In the rows, zero is written as 128.
Z: 3 groups of rows, each row roughly a mix of its group's hidden directions:
Z (142 x 14):
[[120 146 149  98 105 169 133 143 115  93 107  88 137  85]
 [160  92 121 135 145 155  70 118 108 138 148  89 127 115]
 [110 128 110 110 194 109 107 164 143 111 114  94 143 129]
 [182 114 117 147 144  84 100 162 113 109 108 123 154 118]
 [114  94 143 106 140 157 166 143 129 152  87 109 136  82]
 [131 139 122 115 140  89 125 112 115 181 138  83  81 135]
 [163 107 113  84 151 118 120 168 136 127 171  93 121 142]
 [171 128 125 123 178 139 164 137 120 160 137 157 152 161]
 [163  83 142 137 138  80 150 152 100 127  97 150 134 111]
 [119 156  89 128  88  95  95 121 139 106 123 106  92  97]
 [184 110 128 132 134 126 123 161 130 150 143 151  74 101]
 [ 98 161 120 128 131 146 107 147 170  96 111 161 174 123]
 [168 102 117 155 115 143  71  91 149 136 126 101 139 121]
 [155 131 127 155 102 132 113  87 158  83 105 131 109  87]
 [107 180  95 109 151 145 139 109 102 112  99  87 126 143]
 [176  89 116 129 161 137 147 160 102  94 117 109 153 137]
 [137 137 106 118 159  81 138  68 113 162 145 125 123 142]
 [116 127  71 178 100 145 165 118 121 123 155 124 141 131]
 [133  98 101 189 111 180 155 137 129 115 134 130 137 134]
 [100 145 128 119 104 135 202 136  98 113 105 137 135 107]
 [167 113 107  78 119  80 161 140 115 138 146 124 115 105]
 [ 88  94 148  96  99 147 132 110 127 111 121 167  97  96]
 [144 135 163  68 145  96 123 109 166 116 123 124 109 155]
 [ 90 143 120 103 119 153  98 164 142  92 178 128 113 119]
 [ 90 127 141 140 105 183 115 110 126 114 160 104  84 128]
 [158 125 124 113 167 144  74 142 145 135 158 141 165 155]
 [138 122 124 106 137  82  95 135 102 115  69 147 109 105]
 [134 121 127  91 132 126 203 143  89 108 124 117 122 115]
 [113 152 105 134 152 183 151  94 126  88 121 131 160 114]
 [104 135 143 114  96 113 173 151 114 173  99 138 162 147]
 [ 92 151 131 107  95 101 185  97 137 141 104 134 146 120]
 [165 106 101 167 147 145 133 129 143 122 174 142 110 171]
 [ 92 150 177 111 136 140  88 113 122 116  85 131 118  98]
 [142 124 151  96 123 194 128 153 110  98 158 135 108 116]
 [172 118 111 139 130 160  94 128 110 125 161 179 124 156]
 [146 111 113 124 189 114 119 149 124 178 150 124 107 156]
 [104 118 111 129 115  76 172 162 113 161 134 125 125 163]
 [100 159 112 108 129 100 155 129 178  82 139 149 123 150]
 [181 126 138 110 152 113 131 166 101 137  99 121  83 109]
 [100 169 158 126  94  98 137 140 149 101  99  93 150 112]
 [145 107 168  73 146 139  87 137 147 128 117 154 152 141]
 [175 146 102 128 127 120  89 113  99 174 118  94 112 128]
 [126 141 138 111 142  73 102 122 184 115 125 139 107 161]
 [ 76 163 125 118 134 122 172 156 128 108 103 160 153 129]
 [141  78 152 120 131 152 100 125 140 107 102 182 152 124]
 [144  94 122 100 177 119  97 155 103 146 132  93 152 147]
 [123 133  79 131 166  93  75 123 114 139 146 149 145 142]
 [133  96  93 169 126 147 105 125  91 126 163  93 106 108]
 [197 150 113 161 127 139 121 145 139 131 132  89 146 149]
 [105 104 129 111 134  85 133 160 167 160 126 144  79 130]
 [118 118 130 155  69 126 150 107 158 111  95  95 115 102]
 [152  77 137  97 119 112 150 142 166 136 141 169 157 125]
 [117 166  88 138  81 141 115 102 157  91 124 106 136 112]
 [ 86 155 129 157 129 146 165 116 148 124 118  99 169 163]
 [117 181 141 144 117 184 103 101 149 122 134 113 155 143]
 [167 121 103 118 181 161 104 142 103 128 164 139 129 150]
 [ 86  96 147 122 155 155 160 160 127 125 147 177 133 132]
 [121 120  89 147 112 140 188 148  94 128 170 127 118 129]
 [ 91 106 130 136 156 113 191 110 130 161 153 120 105 135]
 [ 88 147 129 119 133 152 144 107 117  94 102  85 167 157]
 [182  98 124 165 137 115 146 111  99 148  86 123 134 108]
 [127 159 168 132 109 177 129 129 124 139 151 172  94 106]
 [155 119 107 140 104 114  81 157 170  88 131  99 130 116]
 [129 115 104 129 170  97 123 154 100 161 140 138  71 130]
 [173 105  98 135 116 179  95 113 121  94 123 150 136 116]
 [167 118 168 104 102  80 113 158 139 134 148 101 132 109]
 [ 93 101 140 139  70 125 131 115 141 133  84 150 116  97]
 [103 106 165 107 109 124 167 110 149 122 160 152  80 128]
 [126  99 119 123 102  88 134 173 103 101 129 105  93  94]
 [133  92 158 106 141  95 159 120 168 165 128 144  92 129]
 [166 118  74 131 152 152 114  92  98 135 134  91 116 122]
 [134 103 144 150  76 182 156 135 115 151 122 140 107 110]
 [ 68 130 169 143 132 161 118  94 105 127 134 121 149 152]
 [135 116 156  93 116 149  98 103 127 168 104  96 171 141]
 [117 149 154 131  69 133 110 157 122 145 113  90  91 113]
 [151 146 142 149  81 135 179  81 135 107 138 124 145 123]
 [ 88 160 141  93 140 110 128 107 167 139 126 135 142 180]
 [157 140 123 149 158 168 148 114 127 153 111 160 181 141]
 [154 152 148 140 114 163 173 141 136 140 105 121  74 106]
 [169 132 152 115 104  90 173 107 154 133 119 150  92 140]
 [140 141  67 162 150 142 104 108  93 114 142 117 153 147]
 [148  90 148 157 140 112  84 147 125 110  86 165 145 120]
 [ 87 109 175 103 118 159 178 108 111 134 116 127 112 133]
 [112 149 160  95  85 116  84 151 132 115 101 115 105 104]
 [ 92 153 122 159  88 103 109 146 141 115  95  81 126 121]
 [135 140  98 110 124 111 164 109 174 100 169 130 117 166]
 [133 119 101 140 137  54  89 134 119 139 128 154 151 121]
 [141 162 146  78 177 113 139 130 105 152 129  99 154 119]
 [122 139 109 174 157 111 135 127 121  78 111 151  96  92]
 [180 127 117 100 133 137 129  90 111 158  99  96 136  94]
 [129 103 110 133 183 115 144 138 120 196 126 118 123 138]
 [142 125 139  90 156 107 121 146 124 104  63 117 161 142]
 [160 135 126 120 146  54 120 163 139 148 117 121 153 131]
 [ 97 102 165 102 113 134 158 130 147 163 148 147  79 124]
 [ 89  76  92 158 145 165 121 153 122 130 110 147 128 120]
 [151 122  90  90 143 154 123 142 131  92 159  79 135 145]
 [129 150 123 127 177  93 167 103 147 102 124 153  99 154]
 [153  88 125  92  93 134 146 163  97 132 150  91 132 111]
 [ 87 108 123 146 162 128 101 108  75 125 155 125 150 157]
 [127 127 107 118 146 120  90 107 167 108 181 109 105 162]
 [169 117 162  89 105 171 136 129 120 162 120 127 166 124]
 [152 173 132  94 109 101  66 119 133 126 134 112 135 109]
 [125 127 129 120  64 113 100  87 122 135  98 138 100 101]
 [120 128 121 121 135 121 149 151 122 167 190 139 103 175]
 [106 145 162  94 139  86 100 123 160 125 136 132  85 154]
 [136  93 145 151 127 134 134 122 133 167 168 192 126 120]
 [ 62 119 103 153 123 100 148  89 123 124 108 141 148 119]
 [106 178 143  88 141  97 103 141 111 124 128  79 123 121]
 [160  99 127 127 130  96 168 128 100 176  97 112 149 147]
 [148 123 153 108 151  86 131 114 153 143 152 185 126 158]
 [142 138 161 143  75 153 160 124 146  93 118 151 163 115]
 [118  71 139 107 119  83 162 120  91 127 140 142 148 119]
 [114 159 112  87 148 116  97 127  93 118 134  73 107 138]
 [102 107 105 155 108 174 113 139  99 124  99 165 158 109]
 [130 127 103 144 115 171 134 120  99 128 156  76  81 125]
 [154 141 142 150  87 143 128 171 147 144 133 185 134 109]
 [131  95 114  96 127  90 147 113  64 119 154 118 134 115]
 [ 93  68 160 130 119 138 139 118 133 143 144 179 112 126]
 [ 81 119 136 113 119  80 135 113 107 122  82  87 123 126]
 [ 99 147 141 108 161  81 139 150 138 107  76 148 142 133]
 [146 112 116 162 110 122 120 101 126 159 178 116  78 148]
 [ 83 102 179 160 101 129 119 118 152 138 109 163 122 123]
 [ 97 121 101 155 113  81 141 160 115 117 157 125  81 129]
 [108  92 131 113  82 114 131 130 152 116 116 146  75  93]
 [153 136 138 124  89 189 114 140 110  87 120 139 149 107]
 [156 122 129 130 139  94 127 159 167 121 114 117 192 149]
 [156 123 137  66 149 140 123 118 153 140 150 111 157 169]
 [149  52 136 126 110 123 121 141 144 114 155 162 137 114]
 [ 76 108 131 165 128 138 133 101 140 133 107 182 150 141]
 [158 114  81 159 152  93 121  98 155 137 132 101 112 153]
 [109 138  74 104 108 114 104 104 119 119 126 144  78  99]
 [108 151 157 128 171 124  64 112 155 128 108 147 125 137]
 [107 106 152  96 118 147 146 141 161  88 119  95  93  96]
 [133 129 158 109 116  95  90 147 150 129 102 189 148 133]
 [130 175 146 107 109 157 119 156  98 112 117  80 145 103]
 [115 127 132  93 118  80 175 112  83 133 139  98 140 124]
 [122 163 156 108 147 100 148 144 158 121 135 180  94 148]
 [110 148 118 158 170 170  96 123 117  94 153 142 107 103]
 [167  76 108 116 135 125 102 145 127 129 170 164 109 111]
 [161  95 164  95 133 128 130 124  73 133 170 126 133 117]
 [ 99 164 139 100 111 127 112 118  96 109  96 135 176  95]
 [129 141 165 109  84  99 117 105 171 141  84 138 135 134]]
one row of each group, then the others: which group is each in?
[141 107 100 141 186 142 140 125 106 154 163 157 138 158]
L
[108 144 140 126 171 151  80 103 131  97 153 122  87 118]
G
[ 96 152 119 185 137 168  99 102 113 114 100 141 130 135]
Q

[137  91 108 159 105 126  94 159  99 143 165 103 101 110]
G
[ 93 118 109 103  89 160 111 154 122 127 166  91 158 128]
G
[ 94 118 161 119 123 129 186 126 161  90 120 138 154 110]
L
[109 147 157 142 149 150  72 120 132 136  82 144 156 110]
G
[165 114  92 187 140 157 132 124 111 130 118 138 159 104]
G
[125 119 149 159 121 115  63 104 132 152  82 117 132 115]
G
[134 137 102  94 139 173 158 121 102 105 153  79 117 139]
Q
[135  74 108 179 142 143 161 136 159 141 124 153 136 142]
L
[ 89 156 139 141 125 188 144 113 171 147 128 137 116 149]
Q
[145 165 137  98 157 114 108 126 134  73 149 143 165 144]
L
[127  71 139 125 161 116 138 173 163 128 103 144 136 152]
Q
